In the rows, 128 means zero.
A state moves one step at a time under one of 6 hidden systems, and each row is a state written as 22 numbers. Each run below is a few steps of one system.
trace 1, bif:
[[150  83 159 133 149 155 155 175 171 111 177 151 164 132  93 116  94 167
  115 132 140  87]
 [147  83 114 102 161 162 132 137 116 123 145 158 158 172 109  89 137 203
  148 130 111  88]
 [115  94 139 113 144 150 137 103  95 146 125 140 124 148 153 107 177 186
   71 130 105  73]
 [104  77 197 160 119 152 141 136 140 151 149 120 158 118 143 136 151 151
   58 123 135  88]
 [119  63 182 139 121 164 126 154 159 151 155 114 194 137 106 133 128 178
  150 128 137 127]
 [119  89 143  75 123 160 120 106 122 158 113 114 155 160 111 132 159 207
  173 146 106 108]
 [ 93 106 166  84 100 142 127  83 120 142 109  99 109 144 131 152 169 158
   99 155 104  63]
 [ 93  83 197 131  93 141 130 119 186 112 151  96 128 135 101 145 141 118
   91 144 133  85]]
trace 2, Pelap:
[[161 126 137 122 167 139 169 155 118 145 138 181 139 114 154 112 113 180
   60 127 128  82]
 [133  99  99 145 165 155 129 153  43 119 146 149 143 143 146 112 114 165
  119 140 116  69]
 [ 89  80 120 157 144 154  88 121  65 141 112  99 137 169 171 107 165 149
  125 168 120 116]
 [ 99  90 189 128 100 149 108 104 124 183 103 105 169 142 166 135 174 161
  101 142 121 127]
 [119  89 187 111  90 154 137 128 122 162 145 121 192 112 105 166 130 173
  147  98 119 102]
 [109  90 125 109 116 153 118 135 114 117 148  86 150 133  71 163 114 158
  217 129 121 113]
 [ 97 118 129  89 110 131  97 102 165 111 108  69 101 162  92 142 140 122
  191 178 120 137]
 [121 138 169  81  88 115 131  84 217 112 118 116 103 143  96 136 151 109
  116 136 121 120]]
trace 3, vutum, 8 rows:
[[128 107 133 106 172 138 150 127 176 179 108 112 113 121 132 117 169 208
  127 128 140 180]
 [142 169 148  82 116 127 133 134 110 163  81 122 125 117 168 166  88 138
  123 203 125  96]
 [120 119 128 153  88 134 101 132  83  75 156 137 156 152 114 132  93  65
  143 133 116  69]
 [108  78 118 160 138 133 112 106 156 104 159 128 134 160  95  82 184 132
  137  71 128 166]
 [128 139 152  91 145 124 153 109 180 189  89 117 106 108 148 136 167 185
  105 135 134 170]
 [140 162 156  94 102 126 143 148 110 141 113 121 133  98 143 184  66 120
  126 181 127  73]
 [120  99 107 157 117 138 100 144 101  62 169 125 146 163  91 115  96  83
  168 130 122  88]
 [115  98 105 137 151 127 113  94 168 113 129 132 107 172 116  68 196 140
  126  97 124 176]]
trace 4, vutum:
[[139 143  70 111 121 125 101 107  78  71 134 151 119 175 108 103 117  93
  172 130 101  92]
 [ 96 111 111 158 139 115 127  82 123 111 135 128  85 138 134  95 200 114
   72  77 120 136]
 [130 126 178 150 143 123 163 150 176 176 127 126 129  77 157 141 132 152
   59 115 156 155]
 [169 141 136 110 136 141 145 181 122 144 132 148 175 108 126 154  52 154
  168 160 140 115]
 [132 122  66 113 136 139  96 120  59  92 129 136 132 175 114 107 123 124
  196 141 101 103]
 [ 87 116 112 155 125 118 103  75 104 124 111 114  92 151 155  96 202 107
   88 105 115 146]
 [119 130 193 156 107 118 148 130 172 175 123 125 148  84 159 148 140 121
   64 106 148 158]
 [158 131 151 112 118 140 146 172 140 146 144 135 181  98 101 169  62 153
  181 128 142 128]]
trace 5, Peg, 8 rows:
[[130  83 164 116 163 162 144 166 157 171 128 111 151 126 134 133 122 212
  123 171 143 122]
 [132 127 154  95  94 147  97 130  96 138 102 127 171 167 158 139  96 129
  150 205 110  80]
 [ 97 116 129 122  72 128  93  72  99  84 136 122 129 168 107 123 159  77
  136 111  96  83]
 [ 94  88 152 130 127 128 144  96 189 112 154 101  96 127  79 126 186 143
  109  83 131 134]
 [143 111 175  96 145 143 163 159 206 157 129 117 133 111 110 149 109 185
  121 161 146 123]
 [158 144 134  86 109 140 120 150 122 110 121 144 157 154 123 140  61 123
  164 194 117  72]
 [117 128  90 117 112 124  98  93 109  61 139 138 102 183 103  97 140  81
  143 133 101  86]
 [111 109 131 130 148 118 147  93 190 105 141 130  75 143 110  90 185 132
   71  97 129 130]]
trace 6, Pelap, 8 rows:
[[134 148 161 146 118 116 116 141 176 122 110 134 123 145 173 110 102  75
   68 196 146 127]
 [172 137 137 129 116 127 136 123 144 121 143 214 184 151 137  80 127 122
   94  80 116 125]
 [132 124  69 137 172 128 150 125  61 135 143 146 115 102 119 122 154 173
  144  59 120 142]
 [ 96 129 112 154 161 127 124 150  75 154 106  71  86  96 168 163 120 131
  122 182 142 134]
 [128 129 185 144  84 136  96 139 137 141 108 132 179 152 180 126  99  85
   99 190 133 114]
 [146 111 146 128  88 136 113 106 124 130 143 180 208 155 117 101 148 128
  147  63 108 138]
 [108 118  93 124 146 127 139 110  90 148 133  98 114  93  96 155 162 170
  183  65 125 170]
 [ 99 144 139 125 128 121 129 144 129 146 105  56  88  89 134 190 100 116
  149 187 146 138]]
trace 7, zus, 8 rows:
[[112 158 163 114 107 120 134 126 111 172  87  93 115  90 173 187 109 122
  101 180 133 111]
 [137 123 163 145  73 134 110 145 132  94 156 146 189 139 110 140  75  69
  146 129 128  95]
 [136 109  88 125 150 125 123 119 174  83 157 143 119 159  69  86 148 132
  175  83 127 164]
 [121 159 100  94 170 110 153 105 145 157  90 105  50 106 143 133 164 163
  106 145 129 155]
 [131 160 164 132 105 119 135 144 105 145 108 129 131 100 177 165  82  95
   76 175 134  83]
 [150 111 133 161 111 139 109 159 136  82 171 168 187 158 106 100  83  88
  146 116 132 112]
 [138 115  72 116 175 129 127 110 148 117 132 147 112 161 104  73 171 164
  160  94 123 180]
 [116 159 116 105 148 116 146 101  91 177  80 112  79  96 179 147 161 156
   88 144 123 134]]
trace 8, deno (8 x 22):
[[124 142 159  94 135 132 160 124 120 193  95 118 115  87 166 167 140 185
   88 148 129 113]
 [128 119 159 117  96 147 119 160  99 124 137 113 172 128 120 172  64 122
  165 175 127  70]
 [107  79 119 150 111 145  87 121 140  90 156 110 161 179  87  98 146 108
  190 112 124 150]
 [101 126 130 115 131 116 130  71 168 154 102 105  88 130 129 114 208 146
  109  96 124 181]
 [128 169 167  92 105 112 166 120 143 159 106 115  97  74 139 191 110 129
   86 141 130  98]
 [143 122 135 127 116 137 136 170 138  83 168 127 147 123  79 154  53 105
  167 144 135  80]
 [130  98  86 128 155 136 108 119 162  80 148 134 115 184  85  70 151 132
  172 119 126 153]
 [124 154 118  96 136 107 136  73 145 142  90 141  74 143 157 100 190 137
   70 126 110 135]]
trace 9, bif, 8 rows:
[[181 166 119 106 142 122 127 159 167 150 103 164 160 134 149 109  79 132
  161 160 144 184]
 [161 177  93  87 100 114 131  96  65 125 115 182 145 126 131 132 118 117
  154  84  95 105]
 [ 87 121  95 178 132 115 118 110  57  98 146 104  86 108 131 137 151  85
  106  91 122 112]
 [112 116 131 192 161 123 114 164 162 139 125  96 115 116 160 114 122 103
  107 160 168 196]
 [178 170 136 105 121 120 129 147 159 170 100 168 179 122 152 122  89 135
  159 139 138 187]
 [141 167  97  96  91 117 127  96  52 129 121 156 145 114 120 155 121 120
  173  79  95 106]
 [ 75 117  95 176 132 118 107 111  67 101 135  78  77 119 133 141 152  84
  123 124 128 121]
 [116 130 141 169 145 115 110 148 185 138 110  98 111 129 162 111 123  92
  107 175 161 199]]
trace 10, Peg, 8 rows:
[[156 176 134  90  87 119 117 102  86 172  86 170 177 127 168 136 121 127
  144 118 105 140]
 [102 133 100 141 108 119 133 102  42 115 149 116 111  93 107 169 140 112
  142  67 108  99]
 [ 81  86 123 189 162 131 123 149 140 128 147  62  94 101 117 138 146 127
  130 126 159 175]
 [143 143 161 123 122 127 114 145 186 178  91 119 159 127 163 127 114 129
  144 171 149 203]
 [160 187 124  81  77 110 128 106  97 140 105 163 161 113 128 159  95 105
  170 107 107 123]
 [105 133  76 144 134 112 135 115  78  81 157 106  78 102  81 155 128 103
  159  82 119 113]
 [108 116 111 170 178 119 131 150 179 124 131  86  73 116 129 113 137 120
  112 150 163 188]
 [172 173 151 114 127 113 134 145 178 168  93 164 157 122 171 116  96 120
  112 155 145 179]]
trace 11, deno, 8 rows:
[[123 112 132  91 101 150  81 109 110 144  97 113 173 183 137 122 135 146
  196 178 107 133]
 [ 85 119 149 134  62 120  92  66 106 129 115 103 142 141 129 141 181  85
  135  94 107 138]
 [ 91 116 167 159 112 115 152 122 160 143 148  84 109  65 107 177 146 115
  104  81 148 153]
 [142 133 140  99 150 128 161 164 192 139 133 100 111  92  88 167  86 162
  165 152 152 148]
 [151 157  96  64 120 122 116 113 151  95 112 132 110 166  92 124 101 121
  197 170 111 116]
 [114 148 101 123 102 106 109  75 125  70 131 139  85 162 115 103 156  63
  111 110 106 106]
 [120 133 137 167 145 107 161 127 161 109 154 142  87  99 131 115 144 100
   38  88 145 121]
 [171 133 134 121 178 134 176 178 164 139 144 169 131 104 131 119  88 176
   91 138 147 114]]
trace 12, zus:
[[126  83 129 146 146 144 117 113 144 151 136 148 165 158 131  76 187 172
  128  81 125 179]
 [119 126 135 102 138 135 155 105  87 192 105 117 127  86 145 162 169 202
  119  96 116 131]
 [ 97 105 156 139 100 145 122 140  59 141 138  86 146 101 130 189 105 133
  142 146 123  73]
 [ 94  72 153 153  98 150  87 130 149 100 153  86 165 167  90 127 128 106
  181 141 131 132]
 [114 114 148  92 112 125 126  83 207 137 118 107 113 143  90 122 184 151
  149 106 126 173]
 [123 159 153  76 114 111 175 101 156 144 115 114  80  78 109 182 133 146
   96 118 122  97]
 [128 127 144 132 124 130 146 166 138  84 159 114 110 114 100 162  64 101
  115 166 138  58]
 [141 106 118 128 150 138 107 147 191  78 143 136 127 193 104  72 110 114
  143 180 136 125]]

Name the system that made each run.
trace 13 (2 x 22):
[[ 93 135 114 104 115 124  87  89 114 126  83  78  86 163 149 131 156 107
  149 193 114 130]
 [120 159 170 113  84 101 123  90 200 122 105 122 106 132 136 130 139  70
   85 142 130 142]]
 : bif
trace 14:
[[160 151 133  84 122 125 169 139 140  97 151 156 116 111  86 157  76 134
  124 129 119  51]
 [120  89  88 139 178 144 133 147 119  69 167 123  90 156  89  99 123 142
  126 140 127  74]]
 : vutum
trace 15:
[[136 136  76 157 195 127 141 174  89 148 127 112 106  90 144 137 102 158
  157 134 151 174]
 [150 165 110 129 136 129 108 148  70 154  89 152 152 137 200 121  88 116
  127 188 126 131]]
 : bif
trace 16:
[[139 142 111 128 138 106 167 132 169 101 163 134 100  82  65 148 122 123
  145  54 139 156]
 [135 157  88 105 179 118 153 158 143 126 114  96  63  96 117 154  90 147
  155 176 149 142]]
 : zus
trace 17 (2 x 22):
[[ 99  95  97 101 171 143 132 129 134 108 129  75  68 146  90 132 144 175
  161 169 126 106]
 [118 140 161 116 121 123 119 123 187 124  98 107  95 150 158 122 121 100
   80 211 138 113]]
 : Peg
trace 18 (2 x 22):
[[151 178 169  87  69 105 139  97 180 153 102 157 151 110 133 149 122 100
  119 107 122 151]
 [148 151 110 131 111 108 156 129 121  95 169 156 131  87  75 153  99 101
  149  49 127 119]]
 : Pelap
trace 19, 2 rows:
[[165 126  98  94 134 143 134 142 111  89 157 170 156 153  82 114  88 149
  180 120 109  81]
 [107 113  66 122 168 130 111  97 102  94 119 111  66 174 123  90 171 137
  135 146 113 119]]
 : zus
trace 20 (2 x 22):
[[120 154 135 110 123 103 142  74 169 128 104 139  72 132 144 108 182 109
   57 113 119 132]
 [139 137 178 134 121 121 178 152 165 136 151 146 127  73 123 161  97 127
   61 112 146  89]]
 : vutum
trace 21, 2 rows:
[[139 109 143  81 139 155 121 116 119 161  97 142 147 172 159 104 148 197
  114 184 108  93]
 [109 103 172 118  85 151 105 107  89 135 117 129 163 164 158 134 137 129
   96 166 105  56]]
 : vutum
trace 22:
[[109  93 129 129 102 134 120  99 131  63 169 132 123 161  74 116 145 100
  127  96 107  67]
 [103  84 141 143 161 132 151 117 183 111 154 118  84 136 106  99 182 154
   67 106 134 119]]
 : deno
trace 23, 2 rows:
[[137 134 128  65 126 137 137 110 131 105 115 145 101 168 126 120 123 152
  109 180 101  43]
 [108  87 155 142 123 144 125 119 130  88 156 136 123 165 126 103 144 119
   66 144 116  46]]
 : vutum
trace 24 (2 x 22):
[[121 143 109 120  87 117 126  90  63 133 133 138 151 104 108 158 146 116
  171  47 105 134]
 [ 84 105 104 153 159 126 142 129 108 134 143  61  77  82  98 167 151 149
  155 102 144 157]]
 : Peg
trace 25 (2 x 22):
[[128 123 138 147 101 125  87  96 140 147 108 151 176 167 161  80 171 104
  128 104 123 193]
 [134 148 128 124 116 112 157  99 107 168 126 153 140  78 130 149 162 148
  116  35 122 161]]
 : zus
trace 26:
[[108 122 147  70  91 127 113  59 166 135 102 117 114 166 111 121 192 145
  136 123 101 126]
 [101 128 165  97 110 117 164  98 177 125 133  92  75  93  92 173 152 135
   95 112 127  96]]
 : bif
trace 27:
[[101  96 195 131  88 151 118 125 108 143 126 109 160 136 153 154 125 129
   87 167 120  60]
 [111  63 187 152  96 158 117 140 159 125 167 116 196 144  93 132 130 141
  145 107 133 117]]
 : deno
trace 28, 2 rows:
[[160 151 154  64 119 139 156 138 127 168 106 144 152 111 132 167  88 180
  146 163 117  93]
 [110 107 112 123 114 145 104 130  60  86 143 111 131 157 110 144 102 113
  163 162 106  52]]
 : vutum
trace 29:
[[160 133 145 131 106 134 107 145 168  89 139 176 171 180 131  85  86  83
  121 164 127 106]
 [147 117 108 130 127 128 132  95 122 113 151 188 154 153 112  78 169 139
  115  45 107 134]]
 : deno
trace 30 (2 x 22):
[[125 115 152 178  91 127 122 119  97 121 162 164 184 116 132 123 139  92
   98  50 123 125]
 [117  75 113 144 159 150 133 137 109 151 152 115 154 118  98 124 162 195
  170  74 132 166]]
 : Peg
trace 31, 2 rows:
[[100 104 136 114 123 136  96  79 158 146  92 109 118 180 148  90 199 145
  121 149 117 162]
 [124 147 183  93  96 114 161  96 185 169 107 124 117  89 129 163 153 144
   85 105 128 135]]
 : bif
trace 32 (2 x 22):
[[112 141 105 159 142 102 153 111 133  84 154 132  61 104 113 122 146  86
   67  84 133 111]
 [148 127 128 166 180 120 169 174 176 130 156 149 110  92 129 112 112 142
   74 107 162 155]]
 : vutum
trace 33 (2 x 22):
[[113 104 152 121 125 141 166 144 106 125 162 105 121  81  87 188 109 162
  126 110 124  61]
 [103  75 135 128 139 155 111 155 147  96 149  76 122 161  89 136 110 143
  172 189 133  94]]
 : zus
